Each row is where one point has got to under a steady rotation. How many steps took it there?
The counts run from 0 to 191.
[168 126 153  99 139 130 111 139 135 106 123  67 142 128 190 140 109 115
 155 103 103 153 176 116 108 110 154 136 120 190 114 131 113 139 161  89
 142 146 152 102 110 105 154] : 39
[171 127 137 112 131 122 114 133 141  71 135 102 129 107 175 144 112 123
 157  81 116 165 127 122 105 109 144 135 105 180 105 142 128 144 159  86
 177 168 144 115 135  99 178] : 31
[161 142 161 134 142 128 135 111  95  85 100 144 104 141 106  94 128 116
 106 154 135 127 164 109  76 130 115 121  94 143 134 139 140 136 177 154
 138 152 199 105 131 101 187] : 145
[179 152  97 124 167 150  90 173 134 115 130 147 140 144 151 127 112  75
 147 107 132 141 133 129 107 102 170 138 114 143 129 122  90 119 171  88
 147 179 149 156 100 130 166] : 186
[177 122 156 142 129 125 115 116  99 106 114 121 122 145 122  83 125 120
 137 154 115 134 168 106  87 130 143 151 105 144 132 174 134 141 165 165
 172 139 178  88 123  98 183] : 140
[146 112 141 104 161 136  99 118 135  83 152 138 110 129 173 150 135 137
 149  78 116 148 139 140 130 127 167 161 108 146 128 152 136 157 159  85
 184 187 138 121 121 129 172] : 97
[165 146 171 147 150 133  90 124 120 104 114 128 123 153 104  87 167 126
 140 168 128 128 166 124  94 116 142 125  78 150 161 168 127 172 151 128
 142 148 162  96 136 106 181] : 74
[160 134 133 103 129 129 132 109 124  63 126 155 112 118 159 148 110 108
 127  80 142 165 122 133 100 122 133 122 115 173 107 103 127 133 173 102
 158 180 167 145 140 125 184] : 27
[171 137  72 129 136 126 108 169 136 123 111  99 134 164 153 123 106  86
 136  96 126 118 173  92 114  96 148 130 100 151 142 132 111 125 158  83
 180 143 154 118  95  96 162] : 118
[111 149 130 124 151 120 109 107 120  66 122 180  99 152 119 144 147 126
  87 104 125 113 157 118 115 141 134 122  91 144 145 132 135 176 154  86
 147 186 160 114 134 122 193] : 87
[158 137  83 100 150 147 123 158 120 117 106 113 117 164 167 138 101  77
 119 108 143 130 174 104 103 100 134 114 102 154 142  90  99 128 161  94
 142 147 182 146 105 122 160] : 115
[168 132  93  99 159 153 123 157 129 117 113 109 118 161 170 140 102  78
 126 104 140 140 171 112 103 103 140 126 116 167 142  99  95 114 167  98
 139 153 175 141  92 126 162] : 114
[165 166 130 120 135 143 121 146  92 123 100 145 139 155 137 104  84  83
 112 132 126 139 175 120 100 126 165 139 118  85 105 109 112 133 184 114
 143 164 178 134  81 110 145] : 56
[145 174 147 129 144  95 116 125 135  73  98 141 112 128  99 130 140 140
 104 129 129 140 147 130  90 128 128 124  74 149 117 155 157 166 169  94
 150 167 154  92 129  85 181] : 154
[127 118 132 109 148 133 110 106 113  70 147 155 101 135 157 151 141 134
 126  82 114 139 141 126 124 123 153 138  95 135 130 132 153 169 160  82
 186 188 145 122 142 121 174] : 95
[170 137 132 135  90 149 120 123  91 115  96 139 149 164 142 103  87  89
 133 120 149 156 192 110 119 127 174 147 123 121 109 108  94 152 168 135
 175 145 174 118 119 123 161] : 129
[156 139 129 132 119 135  92 120 115 106  98 145 126 172 101 112 153 112
 140 147 170 132 182 131 124  99 167 134  74 124 160 139 126 183 162 105
 186 136 156 122 152 121 159] : 0
[172 139 118 142  97 132 106 146 124 123 104 129 159 157 145 109  89  91
 148 106 146 153 189 112 125 125 183 162 124 131 106 140  91 141 161 119
 179 141 149 108  98 112 161] : 127
[173 119 160 133 104 150 127  94  77 105 107 138 121 154 126  88 112 104
 134 154 131 141 181 106  97 129 151 138 115 130 127 123 118 145 175 165
 160 138 192 109 134 118 169] : 137
[146 126 127 115 155 128 121 113 126  65 121 179 111 133 130 137 126 113
 101  95 132 137 132 118  99 138 140 160 137 179 143 135 112 124 172 129
 147 182 173 137 122 134 200] : 19
[153 102 127  94 162 154 116 116 109  87 155 117  95 139 187 146 140 124
 150  93 121 134 143 122 110 102 144 123  93 150 143 118 146 158 166  89
 176 171 168 135 145 126 159] : 102
[133 168 169 105 133 119 120  99 123  67  98 150 117 133 129 153 135 139
  99 119 149 153 164 145 101 133 145 123  82 147 110 112 138 177 169  80
 137 165 151 113 135 110 163] : 159
[149 169 153 124 145  96 113 126 145  70 101 139 121 126 110 138 138 144
 111 119 134 153 152 139  95 131 141 141  80 160 110 170 150 158 172  92
 153 168 144  85 116  88 182] : 155
[155 144 126 118 140 126 107 151 113 117 113  69 134 149 178 123 107 107
 126 115  81 112 183  92 105 109 152 130 111 158 129 133 116 141 166  91
 150 142 162  94  90  84 141] : 45
[146 131 151 116 129 148 100  98 117  95 101 159 132 166 116 121 142 112
 125 146 170 139 194 132 120 118 165 151 105 161 164 123  96 170 166 135
 153 142 167 117 149 148 166] : 5
[132 145 176  85 151 137 110  98 125  77 114 135 133 128 159 156 136 141
 120 113 130 159 181 153 116 127 172 148 102 156 127 120 120 169 171  81
 131 169 147 126 125 131 143] : 165
[143 104 143  85 157 158 120 101 118  82 151 145 102 140 186 153 130 119
 143  90 126 152 148 142 120 120 152 140 112 146 135 109 123 153 170  95
 157 183 167 149 138 148 164] : 100
[136 146 147 137 155 128  98 110 120  83 113 153 107 160 102 116 163 130
  97 148 124 115 168 117 101 127 126 116  80 158 164 147 130 171 151 112
 128 159 168 102 137 114 201] : 80
[141 122 124 116 149 128 127  99 112  58 123 177 109 135 135 140 123 109
  95  92 129 134 128 112 101 132 131 143 123 176 144 113 125 127 174 123
 157 178 183 140 136 132 192] : 20
[179 154 178 130 143 155 104 121 111 113 110 147 131 151 117  85 137 105
 147 172 153 165 173 147  91 122 162 129  89 131 133 140 101 154 168 139
 124 151 172 121 132 131 177] : 70
[184 152 156 152 134 138  88 132 110 120 118 129 137 148 115  78 139 116
 162 164 131 148 159 136  98 115 159 133  81 108 127 159 127 165 164 131
 169 144 155 108 132 108 169] : 67
[141 134 154  77 184 157 105 111 101  92 132 130 122 140 174 138 133 119
 113 120 102 119 167 133 108 116 166 142 118 148 160 106 112 142 184  94
 132 172 164 148 119 139 133] : 173
[165 137  72 121 130 130 109 169 122 118 107  95 120 166 152 132 110  85
 129  98 130 115 173  87 108  90 136 114  96 150 144 113 118 135 157  86
 170 146 166 124 107  97 153] : 117
